(in the rows, 128 means zero)
Rotation paths and how fast each direction turns (degrees each step):
Each turn is a multiple of 5 degrees from 10 to 175, or 0.
Each row of a path follows its step; steps can be skipped.
path 1
step 5: [127 126 126 133 138 123 132 126 116 115 108 128 123 125 127 122 127 118
 126 137 150 132 120 131 116 128 117 133 119 135 129 107 127 125 126 123
 132 126 126 127 139 133]
step 7: [122 136 137 129 121 124 126 117 109 123 117 135 132 133 139 132 121 131
 120 126 136 132 140 139 117 124 137 139 136 116 126 133 120 132 147 115
 131 132 127 126 127 130]
step 9: [138 119 143 133 139 118 138 129 119 124 118 135 141 132 127 127 114 130
 137 123 123 124 116 132 115 128 134 112 128 121 128 122 130 117 131 128
 128 124 131 130 135 146]
step 12: [116 130 138 127 117 135 137 116 125 129 117 133 132 121 128 142 126 117
 133 112 136 126 131 121 124 126 145 135 127 125 129 121 122 124 125 122
 123 115 135 132 141 111]
step 16: [109 142 134 136 136 130 136 119 122 127 119 135 130 119 126 134 122 119
 127 118 133 124 120 130 135 132 117 118 121 132 132 123 142 130 107 133
 131 139 136 129 134 127]
step 17: [125 118 127 144 132 126 143 129 125 124 126 124 127 124 134 129 118 113
 132 121 133 129 123 131 129 131 130 116 124 121 127 117 114 117 122 118
 142 113 116 145 129 130]
step 19: [127 126 121 136 116 110 122 120 126 127 119 123 128 114 141 132 122 125
 123 125 130 127 130 145 134 123 128 130 132 127 144 146 127 134 126 112
 136 120 140 126 132 132]
step 21: [126 132 132 144 126 120 139 134 132 116 117 122 134 115 112 126 129 130
 130 129 128 124 125 132 118 130 123 119 125 107 125 128 136 134 118 123
 137 137 126 131 119 145]
Speeds:
[132 130 128 130 129 130 132 129 126 129 129 132 130 124 123 125 125 131
 127 129 128 126 129 130 128 127 131 128 128 130 133 133 134 128 128 128
 131 129 128 131 129 126] => 145
[128 123 126 126 130 130 132 128 126 127 130 130 128 121 129 132 132 126
 131 134 131 128 126 128 127 129 130 128 127 129 125 132 128 126 128 127
 122 127 125 128 125 130] => 120
[134 125 123 129 130 128 130 128 127 126 124 123 124 129 130 127 126 129
 127 128 128 129 134 127 128 124 126 127 127 130 128 131 129 124 130 132
 127 128 130 123 131 130] => 85
[129 131 127 127 130 130 127 129 125 130 125 126 126 122 132 126 125 129
 132 129 124 123 127 131 130 130 133 125 129 125 126 124 126 131 129 126
 128 128 130 124 128 127] => 145
[128 128 126 125 126 129 128 125 128 127 132 127 126 128 131 128 127 126
 123 125 126 126 128 133 126 135 128 132 132 131 127 133 127 128 131 129
 127 131 130 128 127 129] => 90
[125 128 128 130 124 126 130 130 123 128 130 127 121 126 130 127 125 126
 126 129 127 127 130 125 125 129 129 130 124 133 129 123 129 125 126 128
 128 126 124 131 128 123] => 60
[127 126 131 127 124 127 130 128 129 125 129 123 127 127 125 128 131 128
 127 132 132 127 127 132 128 122 131 133 131 128 128 127 128 129 130 126
 130 127 132 123 127 123] => 55
path 2
step 0: [133 146 126 134 124 124 125 126 144 132 127 122 120 134 111 133 139 130
 137 126 133 108 124 135 124 122 128 125 132 129 124 136 125 111 118 134
 132 122 132 138 129 124]
step 1: [139 118 130 119 138 123 136 132 117 129 121 123 134 126 133 139 133 128
 134 137 138 127 124 123 134 128 121 137 114 132 107 132 123 116 135 124
 133 134 134 122 114 132]
step 2: [120 124 132 133 113 115 120 125 116 111 124 131 135 129 139 112 126 125
 115 125 127 122 123 119 132 127 124 112 119 122 126 128 132 132 118 129
 130 116 139 125 125 132]
step 5: [123 129 118 150 117 135 117 139 131 118 132 114 129 130 132 129 130 130
 133 128 123 143 124 126 143 115 128 131 122 128 124 121 134 138 121 125
 124 133 132 115 130 133]
step 10: [130 121 130 119 135 136 137 134 134 135 110 132 137 128 132 151 130 121
 130 135 128 117 130 128 137 132 126 134 128 106 126 115 126 128 123 128
 133 124 123 126 119 135]
step 11: [132 118 137 129 127 132 125 136 117 111 131 132 127 124 145 117 118 136
 129 138 127 132 146 115 133 132 120 123 123 124 140 131 128 128 137 140
 131 118 125 125 136 121]
step 19: [134 127 114 124 127 134 128 131 128 137 106 131 136 129 130 126 129 136
 120 130 132 124 116 126 126 115 123 117 117 126 140 115 139 134 125 117
 128 124 125 125 115 140]
step 20: [124 126 141 127 126 128 115 122 129 114 125 135 120 137 132 125 121 121
 145 128 121 130 128 113 141 120 118 122 135 130 130 126 125 134 139 135
 122 136 108 134 125 132]
Speeds:
[127 129 126 127 127 126 130 127 129 132 133 126 125 123 132 128 125 129
 130 133 130 128 130 127 131 127 127 126 126 129 126 125 125 130 130 128
 130 137 128 127 130 131] => 175
[129 132 129 128 128 128 129 128 127 122 131 128 121 128 126 131 127 135
 129 127 126 129 126 128 129 126 126 125 132 132 129 128 127 127 127 134
 129 126 126 130 127 128] => 125
[126 133 128 126 128 130 129 129 125 125 126 130 125 133 126 127 127 129
 128 127 125 125 125 126 128 124 129 129 124 128 128 130 125 132 129 122
 126 132 131 124 129 129] => 25
[130 125 129 128 127 130 123 132 130 128 126 128 126 127 125 130 120 129
 128 128 127 130 125 133 125 129 126 128 124 127 128 125 127 125 122 127
 128 132 128 128 127 126] => 155
path 3
step 4: [126 132 131 115 141 132 118 127 124 142 128 129 124 125 132 117 142 114
 115 128 132 129 134 131 143 120 124 132 130 121 121 123 121 124 116 130
 130 126 115 134 137 122]
step 7: [127 127 130 122 128 125 120 110 130 128 132 133 127 134 131 135 130 125
 120 128 122 126 139 123 120 140 120 125 129 150 120 123 116 140 121 132
 136 134 122 122 143 122]
step 8: [123 122 130 120 123 137 122 125 129 135 122 130 141 134 121 118 132 116
 136 118 130 126 116 136 134 135 138 141 128 130 135 125 127 134 121 122
 138 110 122 124 129 143]
step 9: [114 129 143 136 119 118 138 137 120 137 129 126 121 133 129 132 132 128
 136 130 136 131 135 120 136 111 129 118 133 118 128 120 122 132 121 115
 124 125 117 124 127 129]
step 10: [121 136 125 115 132 125 134 124 122 127 125 137 133 119 138 122 137 136
 114 134 132 138 126 130 115 133 135 132 121 124 115 127 134 138 132 123
 116 139 127 111 132 124]
step 13: [110 123 132 128 118 136 135 128 139 120 133 132 122 117 127 126 118 130
 128 137 119 133 132 131 122 127 134 130 128 124 123 124 125 143 141 115
 130 115 124 129 142 138]
step 19: [122 125 121 126 116 141 122 115 116 128 133 121 132 133 133 139 127 139
 143 133 123 129 126 125 124 140 122 125 129 139 136 136 118 132 123 119
 144 127 140 127 125 131]
step 21: [109 121 126 131 136 124 131 134 127 128 130 137 129 128 146 135 129 121
 137 127 128 119 116 132 137 121 139 134 127 128 118 125 137 132 129 123
 128 120 110 116 135 129]
Speeds:
[128 130 126 123 130 129 132 131 126 129 132 131 123 126 130 126 129 132
 124 125 131 128 128 126 126 127 129 129 131 126 126 132 131 123 126 130
 127 130 130 130 127 127] => 60
[129 130 129 128 126 130 126 127 129 120 128 121 127 129 132 128 128 127
 123 127 129 132 126 129 127 128 125 127 125 123 126 126 129 124 129 128
 131 129 127 129 128 125] => 60
[128 127 130 132 134 124 127 128 129 129 133 128 127 128 126 129 130 123
 128 127 127 130 124 128 124 135 130 127 129 127 128 131 126 126 126 130
 134 126 128 128 128 127] => 85
[132 127 130 126 130 131 128 126 125 123 131 129 127 129 127 128 128 128
 127 129 127 120 125 132 125 128 134 128 128 129 127 127 128 130 132 123
 127 125 127 128 127 127] => 135
[132 129 125 127 127 128 131 126 127 130 129 124 131 133 127 127 135 128
 128 134 128 127 127 129 127 127 125 129 131 129 128 129 132 128 126 128
 131 125 126 133 130 131] => 100
path 4
step 1: [127 137 137 117 118 139 136 130 117 144 125 126 115 125 137 128 118 118
 123 126 130 122 127 131 134 135 130 130 143 116 138 128 117 129 119 139
 116 134 133 137 133 117]
step 7: [125 127 120 121 123 131 133 129 134 121 127 132 124 126 120 117 124 140
 126 129 129 110 121 121 130 131 146 126 122 127 115 122 150 112 124 123
 141 129 122 123 130 134]
step 10: [136 124 133 134 137 140 126 117 122 134 128 129 125 133 141 130 134 133
 123 141 109 113 124 125 141 124 137 124 128 117 128 123 119 121 121 149
 121 121 130 127 132 129]
step 11: [130 130 129 137 119 125 144 132 129 132 127 120 138 141 132 129 111 125
 121 136 132 121 144 141 128 130 127 122 121 123 137 130 110 141 117 126
 135 126 138 126 133 121]
step 13: [136 126 130 133 118 131 131 134 119 117 116 109 126 131 135 126 126 139
 111 129 132 137 134 145 119 123 129 136 129 128 130 137 111 124 141 131
 129 119 135 128 121 128]
step 16: [142 124 123 133 113 130 131 122 137 114 125 126 123 127 123 122 114 128
 126 118 143 140 126 111 126 123 126 132 129 125 122 129 140 124 130 134
 133 133 112 135 141 136]
step 17: [115 117 127 115 132 125 125 138 136 128 145 132 124 111 126 118 123 131
 131 125 130 114 125 116 122 128 125 124 152 118 124 125 128 124 124 136
 132 120 125 126 125 131]
step 21: [136 138 126 128 128 132 133 120 125 132 127 118 122 121 119 122 139 108
 125 122 124 129 131 136 133 134 137 112 118 125 134 136 124 145 126 125
 123 118 144 125 141 126]
Speeds:
[128 130 129 130 125 133 130 123 125 131 130 126 126 131 126 128 129 131
 128 126 128 129 129 132 127 130 123 129 131 129 128 130 128 130 134 128
 133 129 128 129 124 129] => 35
[129 133 128 128 126 131 126 131 130 123 132 131 127 130 130 127 131 133
 132 126 132 126 128 125 123 125 131 127 131 131 127 129 129 127 129 127
 128 131 126 129 131 131] => 40
[132 129 133 127 123 123 125 128 128 130 124 131 125 126 130 130 125 132
 128 127 128 130 133 125 124 126 127 132 130 125 130 127 126 130 127 130
 128 126 128 130 126 128] => 25
[132 128 131 129 134 127 129 129 128 133 129 122 127 124 131 127 130 131
 127 132 131 131 130 130 126 130 129 130 127 130 123 129 128 131 125 125
 128 131 129 128 131 130] => 40
[130 126 129 124 127 129 133 126 129 128 127 128 131 125 129 125 128 128
 128 132 131 130 128 123 126 130 128 124 127 133 132 126 128 129 133 128
 128 125 126 133 128 123] => 90
path 5
step 0: [126 127 137 134 130 137 131 132 133 126 128 127 131 129 141 139 128 115
 123 123 134 123 131 125 129 132 130 133 137 114 141 144 113 126 118 120
 122 129 128 141 129 125]
step 4: [134 126 133 135 144 119 129 123 136 129 110 131 130 127 127 137 132 125
 132 125 132 130 139 130 119 136 134 145 142 122 128 116 130 128 123 136
 137 126 127 126 120 133]
step 5: [125 119 130 123 122 129 128 124 127 128 121 126 130 129 120 124 129 141
 135 130 128 135 121 117 131 135 132 118 127 142 129 118 115 120 127 138
 140 125 114 112 136 129]
step 7: [120 130 133 110 123 128 128 127 126 128 119 132 135 129 116 133 118 132
 125 134 116 126 131 122 119 134 122 126 133 137 138 123 122 128 123 123
 131 115 126 136 127 150]
step 8: [137 129 127 110 133 135 119 128 132 130 135 123 130 137 129 129 125 119
 136 131 141 126 131 131 134 145 119 139 119 139 117 119 138 129 128 134
 125 129 126 118 125 133]
step 9: [128 117 132 124 114 122 117 134 120 117 141 125 139 127 119 122 126 130
 116 130 127 128 120 124 135 136 122 125 125 131 128 126 115 121 122 122
 124 131 129 144 121 130]
step 13: [117 124 135 148 124 131 122 128 140 124 129 134 137 118 122 131 137 124
 129 132 112 134 126 129 117 123 128 134 133 120 123 132 130 137 128 116
 120 127 124 137 128 137]
step 18: [132 121 138 114 133 121 132 128 123 127 134 117 124 132 124 127 132 119
 130 119 142 131 123 126 133 134 114 123 140 136 136 141 128 121 116 133
 127 132 127 115 134 133]
Speeds:
[128 127 128 130 129 126 132 127 131 123 129 127 127 129 127 128 126 125
 129 130 122 123 130 122 128 124 130 131 130 127 127 130 127 132 126 128
 130 127 133 130 124 130] => 115
[130 124 128 128 132 127 125 124 126 125 132 129 129 131 129 126 127 129
 133 126 131 126 128 126 123 126 126 125 123 130 128 127 127 128 126 131
 130 133 129 124 128 129] => 110
[128 133 128 131 129 127 130 130 128 128 131 130 126 131 125 123 132 125
 129 126 131 127 123 127 125 126 132 131 130 129 134 132 130 129 128 126
 127 127 127 127 132 127] => 20
[127 130 130 129 132 128 130 128 127 130 129 128 127 130 135 132 126 125
 126 131 133 129 130 128 128 131 129 131 128 128 129 129 131 132 126 130
 130 131 125 127 121 125] => 175
[129 124 129 132 129 124 128 132 124 128 129 127 128 125 125 133 133 128
 131 131 126 130 131 128 128 129 129 128 125 125 130 130 130 129 130 129
 133 128 130 128 131 126] => 40
[132 130 132 129 125 126 130 131 131 129 123 131 129 124 129 127 128 130
 127 127 128 133 129 124 125 124 130 128 129 130 126 125 128 131 130 129
 130 131 127 123 127 131] => 35
[126 131 129 124 132 132 132 129 126 125 130 128 130 127 131 130 129 131
 124 128 123 129 123 125 131 129 129 126 124 127 134 125 128 127 129 129
 130 127 129 124 128 128] => 160
